In the data rows, the value 128 means zero.
Here are some points:
[218 182 208 162 109  73 245 251  85 159   4 169]
[155 153 142  94  85 113  95  41 101  80  97 123]
[115  68 100 138 165 124 150 142 152 143 167 166]
[127 117 142 202 121 147 149 157 150 146 159 116]
[164 128 147 112  94 102 126 115  74  95 107 131]
[115 178 138 112 172 173 146 117  60 119 137  85]
[124 138 150 155  96  90 147 161 174 158 121 113]
[224 227 114 117  87  78  99  81 133 134  29 115]
[ 98  97 107 158 205 169 118 167 160 193 103 170]
[120 131 152 149 136 143 135 137 136 122 155 133]
[154 130 152 160 133 121 144 107 122 119 141 110]
[132 154 148 103  96 140 100  88  94  97  91 112]
[141 142 137 192 167 108 199 153 170 179 141 146]
10 more points follow, each with its number after it:
[160 136  68  93 120 122  75 121 103 119 110  98] 0
[ 89  79  75 131 170 119 156 151 161 161 134 165] 1
[124  84  75 122 111 111 120 152 160 149 155 144] 2
[134 170 151 140 117 135 141 112 121 134 118 144] 3
[159 135 139 185 144 115 192 146  93 165  93  50] 4
[166 218 124 123 161 133 143 118  90 142  63 101] 5
[136 113  76 123 148  98 118 120 148 145 130 151] 6
[127 153 122  77  98 133  77  84  97  84 105 129] 7
[116 157 107 169 183 127 156 166 150 184 125 134] 8
[ 96 122 112 121 137 139 109 126 138 126 127 156] 9
Which of these numbered points is nearest to each point below, ignoring the direction in which the first points spread most? Its number follows each.
[135 124 155 159 138 146 157 129 143 140 132 128] > 3
[125 124 150 162 142 137 160 131 144 151 142 130] > 3
[111 104 133 157 168 141 175 155 161 155 163 139] > 3
[ 53 136 178  39  98 152 127 170  95  89  91  79] > 7
[124 153 116 107  42  22 117 171 189 152  91 125] > 2
[138  88  64  79  92 145  91  87 105 113 152 100] > 0
[ 85 129 139 154 158 142 167 155 153 150 154 129] > 3
[105  90  85 129 145 127 133 134 136 140 151 170] > 1
[162  77 130 179  98 117 147 117  67 160 101 116] > 4
[140 136 119  97  99 127  95  80  98 100 117 112] > 7
[185 120 111 139 105 154  83 141 130 109 173 119] > 0
[179 212 112 190 139 102 151 144 139 180 150  86] > 8
[110  88 101 159 161 123 152 142 155 153 173 166] > 6
[161 150 113 122 111 115 101 117 137 116 109  88] > 0
[128 142 159 149 137 153 125 133 134 137 104 135] > 3
[132 102 127 167 170 138 167 142 152 150 164 143] > 3
[145 122 153 172 122 117 133 119 127 125 164 118] > 3
[155 196 142 116  63 122  78  68  86  50 133  76] > 7
